In the data rows, zero lies at 4.5, halfway between 4 and 5.
Some points:
[5 1 4 5 5 5 6 3 3 5 6 2 4 4 6 2 3 5 6 8 3 5 3 6 7 1 2 7 6 7 6 5 7 5 4 6 8
 4 5 5 2 5 3 5 5 2 7 7 4 4 5]
[6 6 5 8 5 2 5 3 5 5 7 6 4 3 1 6 6 6 8 7 3 6 5 7 3 6 7 6 5 4 6 5 5 3 6 6 5
 7 2 4 2 4 5 4 4 6 4 4 6 3 5]
[2 6 4 4 7 3 3 3 3 5 5 5 6 5 6 4 2 5 6 3 7 6 4 4 5 4 5 8 8 4 4 4 0 6 4 3 4
 3 3 6 2 3 3 3 5 5 4 4 5 2 4]
[6 1 6 5 2 5 6 3 6 1 6 4 5 6 7 4 7 3 4 6 4 6 4 3 4 4 4 3 9 4 5 5 4 4 5 5 3
 2 3 4 7 3 2 6 4 7 1 4 3 4 5]
[5 7 3 4 3 6 5 4 5 6 4 8 7 3 5 2 7 4 4 7 6 2 5 3 2 4 4 7 5 5 6 4 5 6 8 1 5
 3 5 3 3 6 5 4 6 3 3 5 6 6 2]
[7 5 4 4 7 8 5 3 5 5 4 7 5 4 5 1 3 5 8 1 4 4 5 6 6 6 4 4 5 6 5 8 5 4 2 3 3
 7 5 4 3 3 2 8 3 5 4 3 3 6 6]
[4 1 4 2 5 2 5 3 4 5 1 5 5 2 2 6 5 7 4 6 5 6 4 2 6 3 7 5 4 5 6 5 5 4 5 2 4
 5 2 6 7 7 4 3 3 4 6 2 4 8 6]
[3 6 6 3 1 5 3 0 6 6 4 3 1 3 6 5 4 5 5 3 4 5 6 2 1 5 3 6 5 2 6 3 5 6 3 5 5
 6 5 4 3 5 7 7 4 5 6 5 3 4 7]
[3 3 5 7 7 6 6 2 5 5 6 4 6 6 0 6 5 4 5 5 4 4 6 4 6 4 2 5 2 5 3 3 2 5 3 2 5
 4 3 3 7 2 8 7 3 3 3 6 4 5 6]
[5 8 1 8 4 4 5 5 4 6 4 4 5 6 7 7 4 4 4 5 5 8 3 3 5 3 5 1 4 6 4 5 4 6 5 5 6
 7 5 3 4 6 5 4 7 4 2 5 0 6 5]
[8 8 4 2 6 5 2 4 5 4 6 4 3 3 5 3 5 5 3 7 5 5 3 3 7 4 5 3 6 5 3 6 5 8 2 7 6
 3 4 1 6 3 6 4 3 4 6 3 9 6 3]
[6 3 4 0 3 6 4 6 2 4 6 5 4 5 5 5 6 6 6 5 4 4 6 3 7 6 4 5 5 2 2 5 4 2 5 4 4
 7 4 5 3 6 8 4 7 4 2 5 6 6 5]
[4 4 6 4 7 6 7 5 5 4 3 4 5 7 3 7 4 4 5 4 5 3 6 3 2 6 5 3 7 8 5 4 5 5 4 9 4
 4 4 3 2 7 6 2 6 4 3 3 5 5 5]
[2 3 7 8 3 2 4 8 3 2 2 5 6 2 5 3 4 4 4 3 5 6 4 4 6 6 3 7 4 6 4 6 6 7 5 6 5
 5 4 4 4 2 8 5 3 6 4 3 5 6 4]
[5 6 5 5 4 4 4 4 3 7 3 7 5 5 5 3 1 4 6 7 5 4 3 6 4 3 5 3 4 2 3 4 8 4 4 7 2
 1 1 8 5 5 7 5 3 4 3 6 3 4 5]
[9 4 7 7 4 4 6 6 4 8 2 4 4 5 5 6 5 5 4 6 7 5 5 4 4 7 3 6 6 3 3 3 3 4 3 5 4
 6 7 7 6 5 2 7 5 4 6 3 6 6 3]
[5 4 3 3 6 4 4 6 6 5 1 3 7 8 6 3 6 5 6 4 5 3 5 3 3 4 7 4 5 4 5 3 7 5 5 4 9
 8 4 6 7 3 6 5 3 4 4 5 6 0 5]
[4 5 2 5 4 1 7 5 4 2 3 5 5 4 6 5 5 2 5 7 5 1 4 4 5 3 5 3 3 1 8 3 1 5 0 5 3
 6 6 5 2 3 5 5 4 5 6 5 5 5 5]
[5 3 4 3 1 5 3 6 8 6 5 6 5 7 3 3 2 5 4 5 4 7 6 5 5 5 4 2 3 7 7 4 2 5 7 6 5
 6 4 6 4 2 5 3 6 7 7 5 5 6 4]
[4 3 5 3 6 5 2 1 1 7 3 6 7 3 4 4 6 1 2 6 3 6 4 5 6 6 3 3 3 4 6 3 4 3 5 6 6
 4 6 3 4 5 5 5 6 6 3 2 4 1 4]
[2 6 1 3 2 6 8 6 6 5 3 3 3 2 5 5 3 4 6 5 5 7 2 6 5 7 4 6 3 6 4 5 5 3 3 5 2
 3 4 4 7 5 5 6 6 4 4 3 7 1 4]
[4 5 4 5 5 7 4 6 7 2 6 5 5 4 6 5 4 4 2 4 4 6 5 8 4 3 4 5 5 1 5 3 4 4 4 4 7
 4 4 8 3 5 6 4 4 2 3 0 4 5 7]
[2 5 6 4 5 5 1 7 7 6 4 4 3 5 5 8 4 4 3 4 3 0 2 4 7 2 6 7 4 5 6 5 5 4 5 6 3
 6 2 5 5 3 3 8 7 4 3 4 4 6 2]
[4 5 5 5 6 5 2 6 5 2 2 2 7 3 4 5 4 6 2 6 2 6 7 6 5 6 6 5 5 3 6 9 3 6 2 4 4
 2 8 5 4 8 3 6 4 4 4 9 5 4 5]
[7 3 7 5 5 1 2 5 8 4 3 5 4 4 7 4 5 4 3 4 1 6 6 4 4 4 3 5 0 8 1 3 6 6 1 1 3
 3 4 3 1 5 1 0 6 2 1 7 6 3 6]
[2 5 5 4 6 4 5 2 8 6 5 3 5 5 6 6 5 5 6 5 8 4 3 3 7 7 6 4 2 4 4 5 5 2 7 5 7
 3 8 6 3 5 3 4 2 7 3 5 6 7 4]
[6 7 6 3 4 5 6 4 2 3 5 2 3 4 5 4 3 2 5 1 3 5 5 5 7 7 6 3 4 5 8 0 4 4 8 4 4
 6 4 6 4 6 4 3 1 1 3 6 3 5 2]
[4 6 6 2 3 4 7 3 2 0 5 6 6 5 4 6 5 8 3 6 7 5 4 5 3 5 4 3 2 5 3 4 7 4 4 5 5
 5 5 6 4 0 2 6 7 3 6 5 3 5 4]
[5 4 4 6 7 8 3 4 3 1 6 3 4 4 3 4 4 2 7 5 3 6 3 1 1 3 2 5 3 4 5 5 7 5 4 3 4
 6 5 8 6 5 4 3 6 7 5 5 7 5 1]
[2 6 6 4 7 6 5 8 3 6 6 3 4 2 7 4 8 5 5 5 5 4 7 5 6 4 5 2 5 5 4 1 6 5 5 2 3
 2 3 5 5 4 4 5 6 8 8 5 5 6 8]
[4 4 4 4 2 5 5 4 4 5 3 5 6 8 4 7 4 7 6 1 5 4 3 8 6 4 2 6 4 1 6 2 6 7 3 4 5
 3 4 1 5 7 3 2 4 8 4 5 5 4 3]
[2 4 7 6 3 8 7 4 4 5 4 6 3 3 3 4 4 2 4 3 4 6 7 4 7 1 8 3 7 2 3 6 7 3 4 4 5
 6 7 3 4 3 3 1 5 3 5 5 5 3 3]
[4 4 2 4 5 5 4 6 6 2 6 9 2 5 4 5 4 3 5 5 5 4 6 4 6 7 5 9 5 5 3 2 6 6 5 6 4
 4 6 5 7 6 4 3 3 5 7 5 0 3 5]
[4 4 3 5 4 4 3 4 4 4 4 4 5 2 8 4 3 4 7 5 2 3 9 6 2 5 4 4 3 4 1 6 2 3 6 5 7
 5 1 2 7 4 2 4 5 4 7 4 5 6 1]
[6 6 7 3 4 4 7 6 6 5 8 5 6 4 4 4 4 4 2 3 6 4 4 4 3 3 4 4 4 6 4 6 4 2 3 4 7
 6 3 4 4 9 6 6 2 7 6 5 3 2 2]
[2 4 4 3 4 3 4 6 2 7 7 4 4 7 5 5 5 2 6 5 4 7 7 5 3 3 3 4 5 5 4 7 5 7 6 5 1
 5 8 4 5 5 2 7 1 2 5 2 6 5 4]
[5 6 2 4 4 3 6 2 4 4 2 4 2 5 3 3 7 4 2 1 3 5 6 7 3 0 6 7 4 7 3 5 3 3 6 6 4
 5 5 7 5 4 6 4 4 7 3 6 5 6 4]
[4 3 5 6 5 8 4 5 2 4 3 6 0 6 6 5 5 8 3 5 4 4 3 4 2 3 7 4 1 5 5 5 1 4 7 4 3
 3 6 2 3 4 5 4 2 5 4 4 3 2 4]
[4 7 8 6 3 2 4 3 5 3 4 4 6 9 5 2 6 4 6 6 1 3 1 4 5 6 5 6 5 5 4 5 3 2 4 3 4
 4 7 4 6 6 6 4 7 4 8 3 4 6 7]
[7 4 4 4 3 4 2 5 2 6 6 4 5 4 5 8 3 3 5 3 6 3 6 5 3 4 5 6 5 6 8 6 5 1 4 3 5
 1 7 4 7 2 6 3 6 4 4 4 5 5 6]
[6 5 4 6 4 6 4 5 5 6 6 2 8 3 3 3 8 6 4 1 5 3 3 2 4 4 3 5 2 3 4 5 3 5 6 9 3
 4 4 5 5 4 3 2 4 2 6 4 3 3 6]
[4 3 2 5 4 6 5 5 4 6 5 3 3 8 4 5 6 2 1 4 5 5 3 4 4 9 6 5 5 3 4 7 6 5 3 2 5
 4 1 5 2 2 4 4 3 5 7 5 3 5 3]
[5 5 4 4 7 2 7 4 4 4 5 6 1 4 4 4 2 5 2 4 4 2 4 4 5 6 2 3 5 3 5 8 5 7 9 3 4
 5 4 5 7 5 5 4 8 5 5 4 6 2 8]
[5 3 6 1 9 2 6 7 7 5 4 4 5 3 3 4 5 4 6 4 5 6 1 6 2 5 4 5 6 1 4 3 5 4 6 4 3
 4 6 2 5 2 7 3 6 4 5 6 2 6 2]
[4 2 3 7 4 2 3 1 5 4 7 3 5 4 5 3 4 8 3 4 7 2 5 7 5 6 6 2 7 6 3 3 6 5 4 3 2
 5 6 5 5 6 7 5 6 4 4 3 4 4 1]
[4 3 3 5 3 4 2 6 4 4 5 5 4 3 1 3 3 3 4 3 7 3 1 5 2 5 5 3 6 5 3 2 4 3 5 4 6
 5 4 3 4 6 2 7 4 3 4 6 7 7 8]
There is one direction along which these points spread out most. Take the direction at right angles to it along which they spread out most. Go by this last direction. How many in every 100 of the points above lie lower along it than each point below? Round to a whole number. More than half of the points above lie lower than the first one.
[2 3 7 8 3 2 4 8 3 2 2 5 6 2 5 3 4 4 4 3 5 6 4 4 6 6 3 7 4 6 4 6 6 7 5 6 5
 5 4 4 4 2 8 5 3 6 4 3 5 6 4] -> 80
[5 4 3 3 6 4 4 6 6 5 1 3 7 8 6 3 6 5 6 4 5 3 5 3 3 4 7 4 5 4 5 3 7 5 5 4 9
 8 4 6 7 3 6 5 3 4 4 5 6 0 5] -> 35
[6 7 6 3 4 5 6 4 2 3 5 2 3 4 5 4 3 2 5 1 3 5 5 5 7 7 6 3 4 5 8 0 4 4 8 4 4
 6 4 6 4 6 4 3 1 1 3 6 3 5 2] -> 0
[4 5 5 5 6 5 2 6 5 2 2 2 7 3 4 5 4 6 2 6 2 6 7 6 5 6 6 5 5 3 6 9 3 6 2 4 4
 2 8 5 4 8 3 6 4 4 4 9 5 4 5] -> 70
[4 7 8 6 3 2 4 3 5 3 4 4 6 9 5 2 6 4 6 6 1 3 1 4 5 6 5 6 5 5 4 5 3 2 4 3 4
 4 7 4 6 6 6 4 7 4 8 3 4 6 7] -> 96
[9 4 7 7 4 4 6 6 4 8 2 4 4 5 5 6 5 5 4 6 7 5 5 4 4 7 3 6 6 3 3 3 3 4 3 5 4
 6 7 7 6 5 2 7 5 4 6 3 6 6 3] -> 91
[6 1 6 5 2 5 6 3 6 1 6 4 5 6 7 4 7 3 4 6 4 6 4 3 4 4 4 3 9 4 5 5 4 4 5 5 3
 2 3 4 7 3 2 6 4 7 1 4 3 4 5] -> 54
[4 4 4 4 2 5 5 4 4 5 3 5 6 8 4 7 4 7 6 1 5 4 3 8 6 4 2 6 4 1 6 2 6 7 3 4 5
 3 4 1 5 7 3 2 4 8 4 5 5 4 3] -> 11
[5 1 4 5 5 5 6 3 3 5 6 2 4 4 6 2 3 5 6 8 3 5 3 6 7 1 2 7 6 7 6 5 7 5 4 6 8
 4 5 5 2 5 3 5 5 2 7 7 4 4 5] -> 76
[2 6 4 4 7 3 3 3 3 5 5 5 6 5 6 4 2 5 6 3 7 6 4 4 5 4 5 8 8 4 4 4 0 6 4 3 4
 3 3 6 2 3 3 3 5 5 4 4 5 2 4] -> 39
[4 6 6 2 3 4 7 3 2 0 5 6 6 5 4 6 5 8 3 6 7 5 4 5 3 5 4 3 2 5 3 4 7 4 4 5 5
 5 5 6 4 0 2 6 7 3 6 5 3 5 4] -> 85
[7 3 7 5 5 1 2 5 8 4 3 5 4 4 7 4 5 4 3 4 1 6 6 4 4 4 3 5 0 8 1 3 6 6 1 1 3
 3 4 3 1 5 1 0 6 2 1 7 6 3 6] -> 22
